x = [-49 -58 -66  12 -12   6  -7 -35 -14   5 -36  -8 -30  16]
What is the second entry from the right?
A: -30
What is the first entry from the right?
A: 16
The 3rd entry from the right -> -8
What is the entry just right of 5?
A: -36
The entry just right of -35 -> -14
What is the 2nd entry?
A: -58

Read these off the grid that follows. Rows and columns are numbered from 0.
1) The top entry of the column that holds the smallest entry?
2) The entry in row 0 and column 1?
3) The entry in the top-left corner?
4) The entry in the bottom-left corner?
5) The entry directly below -51?
6) The entry at row 0, column 2?
7) The entry just right of 14?
8) The entry at row 1, column 0?
[[  6   5 -39 -16   7  12   2  -1  25  -2   1   0   4  15   8 -13]
 [  1  -1  32  21 -12  -6  -1  -7 -24   2  -6   1  -3 -37  -8  12]
 [  4   3  23   3 -18 -54  -1   2  -9   1  10  -7  -1  30 -51  -6]
 [  2   0 -17 -14 -10 -11  -2   1  12  -3   4  -6   0   0 -10  -8]
 [ -1  -1 -21  -5   6  33  -1   0  10   1   2   1   3 -19  34   2]
 [  2   1 -11  -7  -6  -8   1   2  13  -2  -1   1   4  17 -10  -7]
 [ -1  -1  19   4 -10 -21   0   2 -19  -2   0   0   3   6 -22   1]
 [  4   2 -16 -11  -5 -13  -2  -2  17  -3   1  -4  -2  10 -15  -8]
 [  1   1  29  17 -26 -38  -2  -6 -20   2   3  -6   1 -16 -38   2]
 [ -8  -7  39  14  19  -3   1  12 -11   2   0   6  -4  54  -3  10]]
1) 12
2) 5
3) 6
4) -8
5) -10
6) -39
7) 19
8) 1

X =
[[ -6   3  16   3  -9   1  -4   0  -2   3 -23 -16  10  14 -10]
 [  0  -6  15 -15   1  -4   2  -8   1   0  -4 -10   0  -8  -8]
 [ -1   3 -10   4   0   1   0   1   0  -7   8   7  -8  -4   7]
 [ -2   2 -29 -54   6   1   0   3  -4  -9  10  -5 -16 -11 -15]]
Rows and columns are numbered from 0.
Give the entry directly above 6.
0
The top-left entry: -6
The entry in row 2 and column 0 -> -1
Give the bottom-right entry.
-15
Give the entry in row 1 and column 2.
15
Give the entry at row 0, column 1.
3
The entry just right of the largest entry -> 3
Give the entry directly below -23.
-4
The entry in row 1 and column 1 -> -6
The entry in row 0 and column 2 is 16
Give the entry directly above the smallest entry.
4
Give the entry in row 1 and column 0.
0
Give the entry in the top-right corner.
-10
Give the entry in the bottom-left corner.
-2
The entry just left of the smallest entry: -29
Give the entry just right of 15.
-15
The entry just right of the smallest entry is 6
Give the bottom entry of the column that holds the smallest entry.
-54

Read these off the grid that follows.
1) Find the entry directly below -14.
2) Find the entry in the bottom-right corner.
3) Find the third entry from the end, reading row by row.
4) Find the 3rd entry on the main diagonal.
5) Find the last entry of the largest entry's row.
6) Find the first entry of the largest entry's row.
7) Find the entry in the bottom-left corner.
8) Find the first entry on the main diagonal.
[[ 32  39 -20   4  50   5  23]
 [ 15  35 -10  11   5  19   4]
 [-14 -15   9   1 -33   4 -15]
 [  5  24  -3   5   0  10   2]
 [ 19   5 -13   2  26   1  13]
 [  9  37  -5   9   4  14   2]
 [ 39  19 -26   5  64  -4  28]
 [-24 -50  16 -22 -11 -24   1]]
1) 5
2) 1
3) -11
4) 9
5) 28
6) 39
7) -24
8) 32

M =
[[-0.409 -0.479 -1.143 -0.821 -0.786 -0.184 -0.647 -0.809 -0.454 -1.067
  -0.287]
 [-0.459  0.297 -1.225 -1.226 -0.968  0.105 -1.460 -0.798 -0.445 -1.568
  -0.149]
 [-0.313 -0.399 -0.558 -0.346 -0.412 -0.414 -0.312 -0.421 -0.173 -0.424
  -0.373]
 [-0.610 -0.362 -0.733 -0.747 -0.579  0.112 -0.627 -0.989 -0.451 -1.173
   0.254]
 [ 0.018  0.178 -0.789 -1.036 -0.954  0.195 -0.006 -1.204 -0.212 -1.175
  -0.418]
 [-0.004 -0.325 -1.222  0.338 -0.033 -0.762  0.926 -0.890 -0.337 -0.744
  -0.281]
 [-0.433 -0.432 -0.469 -0.394 -0.170 -0.256 -0.330 -0.380 -0.512 -0.231
  -0.383]
 [ 0.907 -0.151 -0.354 -0.186  3.060 -0.259 -2.014 -0.092 -0.709 -0.572
  -0.457]
 [-0.118 -0.325 -0.226 -0.390 -0.594 -0.236 -0.050 -0.457 -0.387 -0.386
  -0.312]
 [-0.346 -0.496 -0.812 -0.714 -0.308 -0.663 -0.655  0.122 -0.706 -0.387
  -0.019]
 [-0.557 -0.469  0.408 -0.628 -0.653  0.588 -0.448 -0.464 -0.371 -0.009
  -0.317]
 [-0.548 -0.306  0.599 -0.123  0.157 -1.177  0.294  0.000 -0.015  0.527
  -0.619]
 [-0.198 -0.284  0.166 -0.546 -0.318 -0.948 -0.091  0.241 -0.235  0.127
  -0.558]
 [ 0.160  0.249  0.503  0.027 -0.091 -0.704 -0.011  0.358  0.183  0.635
  -0.618]
 [-0.287 -0.133 -0.065  0.232  0.088 -1.298  0.839  0.814 -0.327  1.423
  -0.630]]
What is the entry just left of -0.445?
Answer: -0.798
The entry just left of the largest entry -> -0.186
The median of all entries is -0.362
The entry just left of -0.371 is -0.464
The entry just left of the smallest entry -> -0.259
The entry just right of 0.635 -> -0.618
What is the entry just left of 0.926?
Answer: -0.762
The entry just left of -0.424: -0.173
What is the largest entry?
Answer: 3.060
What is the entry just left of 0.000?
Answer: 0.294
What is the entry just right of 0.297?
Answer: -1.225
What is the entry just right of -0.445?
Answer: -1.568
The entry just right of the centre entry: -2.014
The entry just right of -0.133 is -0.065
